In the rows, zero is written as 128.
The rows of Y fall into 5 groups, which share some directions, and each row is roughly a mix of its group's hidden directions.
Y:
[[123 149 106 155 148 109 159  82 170 132 141 128]
 [140 150 145 143 161 124 117 152 116  76 162 151]
 [140 118  70 160 137 156 131  97 114 137 132 102]
 [143 155 120 167  90 114 147  76 123 130 122 116]
 [ 93 127 102  99  66 133 131 118 131 140 105 135]
 [ 89 108 120  97  84 107 141 124 112 144 117 164]
 [115 168 128 128 150  99 124 105  98 143 105 174]
 [117 161 103 152 101 116 112 108 122 121  74 106]
 [100 126 100 123 114 143  77 104 119 158 105 101]
 [107 134  63 128 100 147 134 125 119 150  98 126]
 [ 96 140 103 109 134 106 133 109 132  80 163 157]
 [122 132 120 153 110  98 136 104 188 103 149 142]
 [135 156 123 123 125 148 106 127 138 135  54 131]
 [172 157 134 166 113 120 163 119 105 112 105 111]
 [177 159 157 129 121 144 120  95 143 133 138  90]
 [117 103 139  93 163 126 127 181 141 106 130 154]
 [105 141 104 133 108 141  78 116 114 147  97  90]
 [118 134 179 141 127 131 102 102 153 100 144  90]
 [147 163  90 102 109 136 162 110 101 135 158 141]
 [120 127 138 176 150 134 151 116 187 144 126 126]
 [149 114 161 131 123 147 136 124 128 147 197 122]
 [160 132 129 110 143 128 151 136  64 151 103 136]
 [126 120 125 149  95  90 171 103 132 100 133  95]
 [143 144 135 130 114 106 183 172 116 129 118 161]
 [168 134  98 139 119 163 141 121 154 141 136  80]
 [124 120 109 111 110 177 153 137  77 127 109 147]
 [122 147 169 135  97 145 114 137 164  94  91 137]
 [136  95 112 106 166 106 168 132 111 128 150 163]
 [161 113 130  93  90 101 124 140 148 106 139  88]
 [147  96 108 141 175 142 155 114 138 132 170 144]
 [109  96 129  97 111 119  71 141  94 121 119 132]
 [ 99 119 111 105 133 123 119 143  93 111 168 176]
 [141  91 140 132 145 105 175 107 131 114 171 142]
 [161 148 133 108 127 158 120  63 138 135 120 142]
 [131 165 135 145 117 112 145 166 125 129  77 159]
 [ 87 133 122 102  99 120 114  91 101 163 133 150]
 [105 153 144 117  63 114 123 132 128 120  96 111]
 [134 167 140 133 159  83 151 124 124  85 110 122]
 [110 112 122  75  87 112 142 130 115 144 118 166]
 [118 154 160 135  99 166  91 132 143 128  94 107]
 [162 160 149 118 130 101 104 134 158  81 125 114]
 [142 117 113 122 139 120  87 157 177 110  92 126]
 [157 136 148 133 128 140 167 110  82 158 161 129]
 [ 86 126 142 126 129 132 108 155 179  99 156 127]
 [129 115 166 146 171 104 112 157 159 115 103 116]
 [103 119 133 130 163 110 150 161 134 151  94 172]
 [105 135 122 134 128  96 157 182 118 122 120 170]
 [ 90 150 121 143 133 101 128 164 152 149  91 102]
 [117  70 146 128 134 129  73 132 146 125 126 112]
 [149 118 126 126 107 165 102  78 134 123 146  90]
 [113 149 120  99 117 106 107 106 122 125  90  75]
 [177 142 135 121 113 136 129 130 124 163  91  85]
 [111 103 116 120 137 108 156 168  74 132 148 133]
 [155 145  97 187 115 148 156 148 119 134 121 120]
 [131 176  99 111 114 125 157  92 151 132 121  96]
 [ 76  96 126 160 140 140 127 119 115 126 162 160]
 [118 157 131 142 119 109 144 169 130 125  83 171]
 [106 135 111 118  73 131 163 144 113 145 107 159]
 [132 125 160 138 159  90 148 121 132 131 186 124]
 [167 137 144 125 132 165 114  79 132 104 150 150]
 [159 152 126 143  89 161 109  97 124 119 100 100]
 [ 93 136 127 176 161 126 134 133  99 128 124 171]
 [156 101 117 133 137 138 162  85 140 112 170 108]
 [141 121 129 108 139 123 134 148 126  74 170 168]
 [145  91 141 160  97 150 105 116 110 167 104 121]
 [156 105 122  95  93 111 120 129 146 103 140  81]
 [154 169 139 115 125 147 111  76 161 132 112 135]
 [156 141 136 141 142 155 174 153 159 121 158 150]
 [107 133 108 137  87 125 154 170 142 144 109 167]
 [ 79 121 108 152 149 105 136 165 120 138 101 101]
 [110 126 135 124 167  88 159 160 141 133 163 151]
 [142 111 149 151 193 136 120 122 140 121 165 132]
 [ 87 113 102 114 120 102  98  93  95 112 142 142]
 [118 126  70 126 104 166 121  96 131 140 117 104]
 [115 136 182 140 124 129  97 107 151 101 140  92]
 [170 155 130 143  98 142 135 108 143 114 165  91]
 [134 156 130 181 136 130 106 176 117 138 102 132]
 [112 107 134  98 100 123  73 135 110 129  96 105]
 [162 111  73 129 116 135 115  94 116 132 126  92]
 [103  88 145 152  99 135  96 111  88 123 107 123]
 [ 84 141 162 134 118 140 131 147 162  97 166 131]
 [104 140 126 126 127 124 125  98 174 122 104  72]
 [116 135 144 157 114 126 136 120 182 104 175 124]
 [145 119 134  87 106  94 118 125 115 141 103 179]
 [164 175 131 139  92 160 123 105 141 112 111 113]
 [ 99 145 137 165 165 161 138 122 109 159 123 158]
 [143 105 103 125 151 143 110  76 135 119 150  87]
 [ 88 125 113 133 120 114 132 173 150 161  96 100]
 [128 141 142 154 154 176 120  82 117 138 130 160]
 [ 97 160 137 126  72 167 124 136 138 136 105 129]
 [142 125 149  97 173 163 124  94 148 157 119 120]
 [143 104 132  88 100 119 130 144 132 142 134  68]
 [160 119 146 171 144 142 150 123 180 146 124 117]
 [133 128 134 162 134 152 157 107 188 135 131 103]
 [159 164 139  90 103 110 106 116 167 120 121 111]
 [105 132 141 104 110 141 131 106  67 164 133 137]
 [130 158 162 146 121 124 149 138 122 100  78  95]
 [ 88  77 121 115 166  99 120 138 123 141 145 138]
 [122 145 121 161 135  70 135 168 154 127 114 132]
 [130  97  62 132 161 137 119 113 122 149 133 135]
 [116 137 131 145 171 108 132 191 124 107 116 127]
 [151 150 150 100 100 102 139 122  98 155 122 171]
 [141 165 148 117 104 124 120 157 187 142 116 120]
 [141 109  64 122 149 135 146 139 115 156 125 158]
 [147 159 139 138 188 138 115 115 116  87 126 138]
 [133 116 123 124  88  74 125 156 129  96 146 151]
 [175 146 162 119 124 151 110  95 137 145 122  93]
 [138 114  76 111 124 123 164 144 108 152 120 166]
 [147 131 130 123 144 120 174 127  71 147 157 135]
 [107  94 126  98 168 127 154 147 126 145 168 147]
 [166 111 101 129 140  96 179 148 113 131 136 152]
 [107  92 168 109 158 129 124  99 112 140 154 157]
 [170 133 138 115 112 155 123  71 136 114 148 148]
 [126 112  98 106 154 133  78 159 136 139  94 111]
 [152 113 121 119 136 117  92 157 177 108  92 133]
 [164 125 134 123 137 144 123  75 104  94 153 150]
 [175 151 159 143 114 141 127  93 144 131 152  97]
 [105 121 147  85 133 140 135 125  86 164 148 159]
 [169 141 124 134 125 125 157 110  72 147 100 125]
 [116 115 152 154 110 155 117 131 145 158  86  87]
 [133  95 120  95 169 113 156 140 121 137 151 169]
 [164 132 154 147 139 159 154 158 161 152 115 105]
 [107 108  83 129 124 133  82  99 128 152 114 100]
 [127 130 127 176 170 103 150  96 159 137 135 137]
 [128 149 146 150 135 169 111  81 123 136 144 168]
 [116 127 121 115 130 154  98 121 142 140  58 144]
 [161 142 151 137 143 174 115  84 133 117 140 156]
 [ 85 105 117 146 117 129 150 177 127 168 126 121]
 [173 124 105 125 133 123 130 112  84 154  85 122]
 [112 181 137 130 129 134 129 147 176 159 108 115]
 [145 124  80 113 138 127 159 157 109 154 116 166]
 [129 119 130 134 131  98 160 147 110 120 196 122]
 [101  92 132 170 127 126 140 149  89 125 156 155]
 [ 99  90 127 161 140 146 129 125 109 139 167 167]
 [146 149 133  96 156 126  90 113 158 138 116  83]
 [ 96 136 124 124 156 100 156 162 147 121 140 175]
 [ 81 107 115 135 138 109 114 113 108 104 158 170]
 [116 115 100 128 100 165  96 114 134 126  74 133]
 [157 126 146 158 120 154 160  91 141 130 172 124]
 [121 144 135 120 103 113 126 175 178 143 113  97]
 [153 165 106 132  77 134 118 137 135  98 140  98]
 [106 158 156 116  78 122  98 144 127 125  92 117]
 [166 162 138 102 134 151 112  77 146 121 124 139]
 [ 99 125 124 164 161 148 133 102  95 151 108 161]
 [112 103 116 112 151 162 101 105 148 150  81 133]
 [117  95 120 142 147 175 139 135 144 147 109  81]
 [ 86  86 117 132 161  81 118 144 123 134 138 133]
 [134 177  94 107 124 114 157  89 142 125 130 103]
 [ 91 154 136 120  70 123 125 147 124 133  91 134]
 [177 146 138  86 124 123 115  79 124 114 128 129]
 [135 135 158 152 184 153 144 139 149 119 160 139]
 [174 124 144 152 185 120 129 131 130 112 153 112]
 [159 115 144 101  84 128 114 132 152 112 159  91]
 [129 109  73  98 149 121 133 145 118 156 117 165]
 [130 155 102 161  90 147 118 118 158 106  89 135]
 [134 152 138 151 164 182 113  98 140 120 129 154]
 [ 84 135 152 140 120 147 117 142 173 100 161 118]
 [158 137 134 138 146  96 167 171 123  92 144 133]
 [165 105 115  96 151 102 138 150  95 132 100 155]
 [ 88  77 121 115 159 100 125 149 119 143 142 145]
 [127 176  97 107 126 109 155  88 142 115 128 103]
 [142 149 119 171  98 138 128  87 111 139 127  86]
 [125 156 166 128  95 165  93 130 133 136  92 114]
 [132 119 124  85 159 140  96 168 114 152  97 136]
 [122  80 157 162 140 144 108 160 120 141 133 159]
 [140  94  80 133 160 127 155 124 109 149 145 159]
 [136 156  95  93 141 100 143 116 122  98 165 153]
 [155 166 111 107 157 122 162 144 167 138 150 136]
 [ 93 106 115 151 112 102 136 158  98 125 152 169]
 [111 121  81  87 141 143 125 142 126 158 113 165]
 [111 108 112 102 170 111 122 177 152 108 137 145]
 [ 87 148 123 154 141 109 130 163 151 150  88 112]
 [164 124 147 125 134 131 111 151 187 111  99 145]
 [ 96 101 116 151 117  94 143 187 122 124 130 126]
 [152 131 123  98  92 141 118  80 162 142 115 105]
 [ 85 131 152 131 129 139 127 144 175 103 170 135]
 [168 117 107 143 147 148 159  96 140 114 160  99]
 [135 154 118  97 120 120 118  98 159 155  77 110]
 [ 74 101 124 160 143 136 130 116 114 126 161 160]
 [134 104  57 125 149 137 148 114 117 147 132 137]
 [113 125  78 115  87 139 166 128 115 148 113 150]
 [ 97 151 118  90 116 103 115 126  83  92 116 122]
 [107 106 108 112 140 162  98 109 143 141  75 136]
 [166 147 132 139  93 156 108  94 125 122 118  87]
 [ 93 138  93 114  72 143 137 125 123 144  99 134]
 [157 135 129 142 115 144 131 121 171 176  98 100]
 [158 103 153 155 119 176 143 155 157 143 138 134]
 [112 132 106 137 117 118 164 175  83 121 113 153]
 [102 100 120 151  99 108 133 149 103 121 161 170]
 [ 88  92 153 143 113 128  83 133 124 121  94 114]
 [138  82  81 125 164 125 129 100 118 142 152 138]
 [101 144 129 152 164 167 132 108 108 163 118 157]
 [149 147 132  78  97  89 110  97 120 133 124 111]
 [115 127 132 115 157 141 141 132 111 172 102  74]
 [155 155 134  98 140 140 122 109 161 131 103  77]
 [128 169 125 144  88 105 140 168 121 101 114 154]
 [145 130 127 152 145 114 140 153 186  85 130 127]
 [105 103 141 106 186 136 130 109 153 151 130 153]
 [142 121 164 127 155 129 126  93 175 142 167 129]
 [126 140 103 158 146 123 163  79 159 140 155 131]]
One row of each group comes first, with its name. Which group is each row after those in?
[109 159 109  94  80 153 122 128 144 132  94 112] => J
[169 147 129 103 130 142 112  73 135  96 139 138] => B
[100 121 119 115 123 123  81 149 175 107  97 133] => L
[114  94 154 157 101 165 107 137 134 155 100 109] => S
[149 107 127 113 110 181 114  91 101 137 128  99] => M

[162 118 128 132  94 135 109 115  95 170  94 109] => S
[101 141 124 148 143 154 142 120 147 181  85 125] => B
[150 140 124 111 141 146  96 152  93 178 130 101] => L
[131  97 118 100  71 102 132 145 147 144 126 100] => B
[105  94 116 129 169 111 152 164 132 160 114 149] => M
[149 137 116  96  92 166 139 146  82 146 141 129] => S
[147 143 163  69 118  95 127 152 134 117 114 134] => J
[157 118  64 113 109 143 156 108 118 138 124 117] => J
[165 122 138  86 119 158 125 113 149 137 132  78] => B
[157 166 163 138 144 108 117 100 165 127 143 104] => M
[164 178 151 104 124 132 106  93 148 119 134 146] => B
[145 161 105 149 143 133 178 111 141 165 145 140] => S
[ 99 112 124  92 161 103  93 151 127 144  92 130] => M
[124 117 136 102 160 110 139 172 161 107 142 165] => L
[169 161 137  88 106 113 120 100 156 114 131 110] => B
[104  99 112 120 138 159 103 112 144 144  74 147] => M
[149 103 131 118  91 111 130 148 120  97 176 157] => B
